Named moves (each a turn or a mirror), then the moves between two rows, first move first; the first pair answered:
D (before |-> after):
[ -6.3  27.4  10.1 -36.9 -11.7   3.6 -22.0  -1.3 -31.1 -21.4  64.5] |-> [-11.7  45.7  15.0 -11.7 -20.1  -4.1 -26.0   2.8  -9.3   1.9  71.6]
[ -3.0  -8.9  -1.8 -44.2 -11.5   3.9  -4.4   4.9 -33.8 -13.6  10.2] |-> [-13.8  21.0  10.2   2.8 -23.4 -12.1  -7.5  14.5   4.2  33.3  21.9]
[ -9.2 -10.8  13.2  -7.0 -18.8  -5.9  14.1 -22.5 -22.8  -1.8   7.3] |-> [ -9.7  -4.6  15.7   8.9 -25.7 -12.1  13.8 -20.4 -11.6   8.5   7.8]
E (before |-> after):
[-19.6  11.0 -20.3  -4.6  -8.1  24.1  17.0 -11.5  -4.6 -21.5 -10.5] |-> [ -6.2 -11.2 -18.2 -16.1  11.5   8.1  14.4 -16.8  13.3 -22.7 -24.3]
[ -1.3  -1.3   9.9  24.1  -5.7  -1.0 -17.3   0.4 -23.7  -7.6 -10.2] |-> [  5.9 -14.5   9.0  16.5   7.4  -8.0 -16.1  -0.6 -10.5  -7.5 -17.0]
[  4.4 -20.5  -6.5 -13.6  21.3  -9.0  -7.5  -9.7   7.5  -1.8  -9.1] |-> [-15.8  13.2  -1.1   0.7 -12.0  16.8  -2.2   0.2 -17.0  -5.3  11.2]
[ 11.3  10.4   2.0 -26.7   9.9 -26.9 -16.5 -11.1  -5.1  15.6  14.0] |-> [ -0.3  26.4   1.8 -18.0  -7.0 -15.7 -12.7  -8.2 -15.9  14.5  27.0]
W (before |-> after):
[-16.1   8.9   5.5  -2.3  -9.4   5.4  -7.7  -3.4 -14.9   8.4   6.6] |-> [ -5.3   0.2   6.4   7.0   4.7  -4.6  -2.2  -7.6  12.2  23.1 -12.3]
[ 13.3 -35.5  -0.7 -24.2  19.7  -6.0   7.1  -2.4 -19.6 -17.7 -13.3] |-> [ -2.0 -22.3   4.2 -34.1   5.9 -14.8 -10.8   3.7 -26.1  -5.7  23.6]
[ -3.5   3.6  -6.4 -12.4 -21.9  30.5   1.4  -4.8 -20.2 -19.0 -15.5] |-> [-11.3  12.0   8.8  -9.5 -21.3 -11.1 -21.5   4.4  13.0  26.4  23.9]
[ -7.5  10.5  10.9 -11.9   1.2   1.2 -18.6  -3.0 -40.1  -7.3  18.8] |-> [  8.9  -5.5  19.1   4.4  26.8 -26.7 -19.9  -6.7   8.3  24.4  -1.7]

(2 to 3 moves a pair)
[ 29.1  10.2   1.1  13.4   9.2  12.6  22.0  -1.6   4.8  18.2 -42.4] |-> [ -1.4  31.1   3.3 -18.4 -17.4  21.9  -5.1   3.0 -41.3   2.2  14.8]
D, W
[  0.4  29.3  -9.9  19.7 -13.8  24.0  36.6   6.1  -9.1   1.7 -29.6] |-> [ 21.1  -4.5 -16.0  -7.9  15.0   8.8  37.8  -3.3   6.4  -6.6 -47.9]
D, E
[ 28.5  -4.8  -1.6  37.2   5.8  -0.2   1.7 -15.7  -3.4  -6.4 -37.1] |-> [ 27.9  -7.8  -6.6  26.0   1.2   9.7   4.0 -18.3 -17.1 -21.2 -37.3]
E, D, E
[ 29.3  16.2 -12.0  24.9  19.9  27.4  12.6  17.0   4.6  -1.5  18.6] |-> [25.2 18.4 -5.3 25.0 17.6 20.5  8.8 17.3 12.3  7.7 31.0]
W, W
[  7.2  14.5  -3.6  56.7 -26.3  32.7  35.8   0.7  -2.7  -1.0 -23.8] |-> [ 14.7 -27.4 -10.9 -12.7   3.2  30.2  21.2  -8.3 -36.7 -45.6 -20.9]
W, W, D
[  3.8  12.8   5.0  45.8  -1.8   5.6  10.4   4.3  18.0  29.8 -12.2] |-> [ -1.5 -17.0   5.4 -31.5  16.3 -16.6 -28.5  -1.6 -10.4  10.5  29.3]
D, W, E
[ -6.7  43.1  -4.0  46.4 -17.3  -0.1   9.7  16.1  16.2  22.3  -3.7] |-> [ 25.9  -0.5 -14.4  31.3  20.3  -6.2  21.4   4.0  33.6   7.4 -42.9]
W, E
[-12.1  18.8   7.0   4.0  -8.9   6.6  -3.4   1.7  -6.2  25.3  12.8] |-> [-13.8  15.9   2.5  -5.2 -12.8  12.4  -6.8   2.4 -18.7  12.2  15.0]
E, D, E
[  9.8 -31.1  -1.6  -6.5  10.9 -18.1 -13.2  -0.6  21.5  -4.1 -14.5] |-> [-15.0  12.0   6.8  28.1 -26.2  -1.9 -13.7   9.3  14.6   8.7   8.3]
W, E, D
[-20.0   8.0   3.8  43.8 -32.3  18.5  20.3  -8.7  -9.5  -1.0  -5.4] |-> [-26.6   4.6  16.4  19.8 -28.3 -18.1 -11.3  -5.3  -0.4  21.4  35.2]
D, W
[ 16.2 -13.5  -8.7 -16.0  -0.4  -5.3   6.1  -5.1 -19.0 -34.2  -7.8] |-> [ 13.0  10.2   5.4  24.6  -5.2 -28.0   3.2   4.2  24.0  13.2  -1.3]
D, E
[  4.2  24.5 -13.5  70.4 -16.0  26.1  36.7   9.7  26.9  20.9 -36.9] |-> [ 31.3 -34.5 -29.4  10.9  25.0  28.6  39.2  -6.6   6.2 -25.2 -66.4]
E, D
[ 10.2  12.5  14.0  37.0  13.2  -8.8  19.4   3.4  31.8  33.3 -24.7] |-> [ 12.0 -11.9  -4.8 -19.3  17.4  23.5  25.4  -3.2 -30.1 -35.4 -29.6]
E, D
[ 32.0 -24.3  -9.5 -10.7   9.9  -6.7  -1.0  -4.7   0.2   4.5 -36.5] |-> [  9.7  -5.6   3.0 -17.9  -2.8 -26.6 -31.5  -0.8   3.7  29.0  11.1]
W, W
